The rows below fall into families. The same turns and mirrors carry the whole set onto itself and the rows of a family onto each other. For each named row, which other rows are in its family? Write them in the order they are listed.
These 27 rows form 9 families of 3 rows each.
J_979: [ 11   3 -17  -1  -5 -10  -4  -9  11]
J_320: [ -1 -10  -8   9  12   6  -8   0  -9]
J_740: [-4  6 -7 -3 12 11  7 13 -8]
J_482: [-8 11  6 -2 -1 -3 -6 16 15]
J_358: [ 12   3 -13   0  -8 -18  -5  -6  -1]
J_413: [ 13  -1 -15  -9   6  -8  -3 -11   7]
J_130: [ 4  4  8 -2 -6 -7 -3 15 16]
J_996: [ 14   6 -13  -7  -8 -15   5  -4   4]
J_815: [  0  -6 -17   7   5   8  -2   0  -9]
J_604: [  4  -5  -9  -3  -3 -15   4 -12   3]
J_856: [  1  11  -6  -3  -8 -16  -1 -11  12]
J_940: [ 13  11  -4  -4  -3  -6  -4 -14   6]
J_683: [  4  14  -3   2   3  -4 -10  23  11]
J_843: [  2   6  -2  -5  -9 -11   0 -12   6]
J_952: [ -8   1   0  -7   7 -10  -6  22  11]
J_680: [ -2   3 -10  -2   7  16  -5   5 -12]
J_946: [ -2 -10  -4  -3   7   9   0   0 -14]
J_67: [ -5  13   2  -7   1   1 -15  21   0]
J_325: [ -2 -11 -17   7   8   6  -3   2  -5]
J_319: [-11   7  -1   3  -2 -16  -7  19   5]
J_112: [-10  -1  -6   0   7   4  -7   0 -20]
J_350: [  8  12  -3   1  -7 -13  -1 -11   3]
J_693: [ -3   8   4 -10  -3 -14  -5  19  -1]
J_903: [ -2  -9 -13   0   8   1  -1  13 -15]
J_983: [-2 15 -3 -8  0 -5 -9 26 -1]
J_638: [-5 -2 -7  7 15 11 -3  0 -3]
J_726: [ -3  15  -2  -1   9 -10 -10  24   2]

Same family as J_350: J_320, J_726
Same family as J_940: J_683, J_638
Same family as J_482: J_979, J_680
Same family as J_413: J_740, J_130
Same family as J_996: J_952, J_946

The rows below fall into families. The same turns and mirrors carry the whole set onto itself and the rows of a family onto each other. For each named row, which other rows are in its family? Write them in the order they are listed.
These 33 rows form 11 families of 3 rows each.
J_672: [  7  -7  12  -2  -3  14 -17  -8  -7  -4 -11   8   5  19]
J_226: [-4 16 13 -9 -1  4  0 -3  6 -5  7  6 -9  0]
J_347: [  4  -2  -3 -13  -9   7  -9  -2  -3  -8  -8   7  21  17]
J_405: [ -5  -4 -13  18  -6  -4  10  -5 -15  -8  -1  15   1   6]
J_763: [ -4  -7  -8  18  11   0  12 -14  -5  -6   2   6   5   3]
J_569: [ -3   9  -5  -9  -2  -9   4   0  -4 -11   3  13 -10  -7]
J_897: [-13  -2   4  11   7  -9  10  -6 -18   8  -2   9   9  -2]
J_444: [-13   3   7  21   3   3  15  -9  -8   0   2   7  -4   6]
J_208: [-11 -10  -2   9   3  -3   9  -6 -16  -5 -13   6  17  13]
J_253: [-14  13   9 -15   0   2   0  11  -4  -1   3   4  -7   5]
J_483: [  5   8  11 -12   8  -5  -7   3   0  -7   6   1  -8  -5]
J_255: [ -6  14  12 -16   5  -5  -9  -3  -5   0   3   9  -4  -2]
J_660: [18 -5 -7 -2 -4 14 -2  8 -1 -5  7 14  8 16]
J_185: [ -4   4   0  -2 -14  18  -9   8  -6   0   4   7   8  24]
J_429: [ 13  -3 -11   1  -4  14  -7 -10   6 -10   7   7  13  12]
J_85: [ 10 -14   7  -9 -15   8  -5  -5  -6   2   6   0  14  16]
J_997: [  0  10   7 -20   0  -4  -9   0  -3   4   4   8   6  -6]
J_244: [ -4  -7   4  23  10  -5   9  -5 -15  -1   0   2   0   5]
J_257: [ -2   0  20 -12   9   0  -9  -6  -6  -5 -11   6  -8   4]
J_317: [  6   3   3 -13  11  -1   8  10   0  -7   7  12  -7  -3]
J_682: [-10   3   6 -19   7  -9   3  -1  -5  -9 -10   4   6   0]
J_542: [ 10   3 -13  -2 -18   6  -9  -1  -3 -11   4  16   4  10]
J_920: [ 16  -3  -1   7  -8  13 -14  -1  -4  -5   5   3  11  19]
J_636: [  2 -10  -5  16   9   1  17   4 -12  -2   3  13   2   9]
J_958: [  1   6  -1 -11  12  -2   1  -8   7 -11   7   4  -2  -7]
J_496: [-14  -1   5  18   6  -5   5 -10 -20   5  -2  10   4   8]
J_402: [ -1  -7  16 -20   0  -7   4  -3  -5   1   5  -2   0  -1]
J_468: [ -5 -19   9   7  -1  -5  13  -7 -17   5   2  -1   8   9]
J_472: [  5   4   0   2 -12  12 -18  -6  -9   2   3  12  14  21]
J_333: [  5  -3  -4   5 -12  10 -10  -4 -11   7   2  11  23  15]
J_733: [-21   1   2  14   1   4  10   5 -16   4  -1   5   1  15]
J_100: [ -6 -12  14  12   9   3  -1 -12 -15  -2 -15   7  -1  13]
J_132: [  5   5   3  10 -14  19  -5  -7   1  -3   6   8   7  20]

Same family as J_660: J_317, J_636
Same family as J_483: J_244, J_920
Same family as J_333: J_897, J_997
Same family as J_100: J_672, J_257
Same family as J_468: J_85, J_402
Same family as J_185: J_253, J_733

